(in the rows, 128 means zero)
One hidden turn or mirror swaps the rows below in pairs. Which row is each named row swapped with?
tik: 122,136,132,131,113,146,134,133,141,117,136,112,127,164,117,148,142,133
vus: 131,132,138,133,109,146,124,126,125,124,139,115,152,119,152,117,153,132
nivog: 116,132,112,148,142,121,128,139,105,123,149,103,127,104,142,126,110,130
Fori: 154,104,150,136,106,117,100,125,115,138,148,87,107,142,121,148,124,148
giz: 90,119,135,128,97,112,125,125,117,122,142,120,130,106,90,150,146,137
gadum: 92,103,137,133,103,130,128,122,129,125,142,105,138,155,113,172,111,130
Lada: 119,121,132,138,86,129,126,129,111,122,143,122,136,147,172,150,104,133
vasu: 169,133,140,123,124,112,127,125,116,121,145,104,117,120,117,155,161,137
zuka: 130,104,139,136,103,98,132,126,66,125,147,117,139,132,102,155,136,128
bage: 120,109,136,139,107,82,125,127,120,123,137,109,135,136,102,183,115,120
vogud: 105,107,138,125,107,119,125,94,102,134,146,106,159,125,116,154,91,134
Dolim: 180,129,142,133,108,100,139,130,131,121,142,120,127,139,115,126,104,131
zade: 109,131,125,147,118,107,132,134,112,115,143,118,132,97,127,127,87,152
Lut: 113,110,142,122,83,119,135,148,139,142,154,127,149,111,121,148,104,147
zon: 137,97,155,144,121,141,122,106,123,117,133,119,145,134,140,119,90,123
gasi: 138,104,137,136,150,99,131,107,118,103,142,117,112,132,127,153,95,136
ziru: 114,144,131,114,104,99,142,140,126,101,132,116,157,117,133,138,111,125
Satat: 156,112,138,142,95,93,121,118,115,124,148,113,118,87,96,144,114,137
nezom: 128,118,141,128,124,110,135,116,141,130,145,104,145,165,120,121,107,121
Nagob: 130,141,146,127,105,114,118,109,102,132,130,95,138,134,111,163,150,156
Seb: 142,143,122,103,101,115,136,133,103,132,138,114,137,137,110,175,142,132
sura: 129,146,133,96,115,103,144,141,113,102,130,107,137,119,121,138,128,121
peg: 160,111,131,142,103,147,123,114,114,118,144,111,127,130,76,142,123,140
rubi: 124,139,127,134,90,140,137,127,108,129,145,130,152,98,149,161,136,139
naf: 130,94,133,115,86,140,140,118,117,129,160,126,125,155,120,158,130,110
gid: 162,116,130,134,118,140,127,132,113,124,142,123,132,83,147,146,124,135
zipo: 157,96,142,164,124,133,126,100,122,112,141,107,122,136,130,136,99,115
Mugon: 83,110,140,124,110,134,127,115,105,122,146,112,122,127,150,145,106,132
Vaziv: 145,133,132,150,120,114,134,108,111,95,130,128,128,110,127,112,130,111
pitif: 143,114,151,140,119,118,122,95,86,118,136,101,97,144,114,138,111,135
tas: 149,94,143,158,90,156,129,108,124,129,153,131,123,118,127,139,138,125
Vep: 145,119,131,138,90,114,134,122,100,123,145,125,118,72,110,146,113,137
Bisuz: 139,115,136,159,123,111,118,120,125,117,131,101,156,103,140,138,91,113
Lodir: 135,121,134,144,116,118,131,107,116,119,149,127,123,100,174,147,137,131
dof: 116,109,115,119,109,145,146,134,137,103,154,137,137,132,137,143,122,115
nuz: 110,151,123,128,91,123,138,136,116,135,138,127,158,107,130,148,136,137
Poz: 142,128,129,148,93,117,127,120,113,129,147,135,104,134,111,158,161,146
retu: 148,119,132,147,121,168,123,132,129,114,136,109,120,134,120,137,103,148
Teziv: 135,106,144,116,105,74,132,116,92,119,152,112,136,129,103,133,122,120
Tum: 174,121,142,137,120,102,128,128,116,120,141,123,117,105,116,137,152,131
mubot: 124,86,149,166,100,121,132,118,128,133,149,138,129,126,113,147,96,150
Lil: 110,106,133,132,108,113,127,111,130,137,146,122,109,158,97,166,105,134

Swapped with dof: peg
Swapped with Vep: sura
Swapped with Tum: nuz
Swapped with zade: Teziv

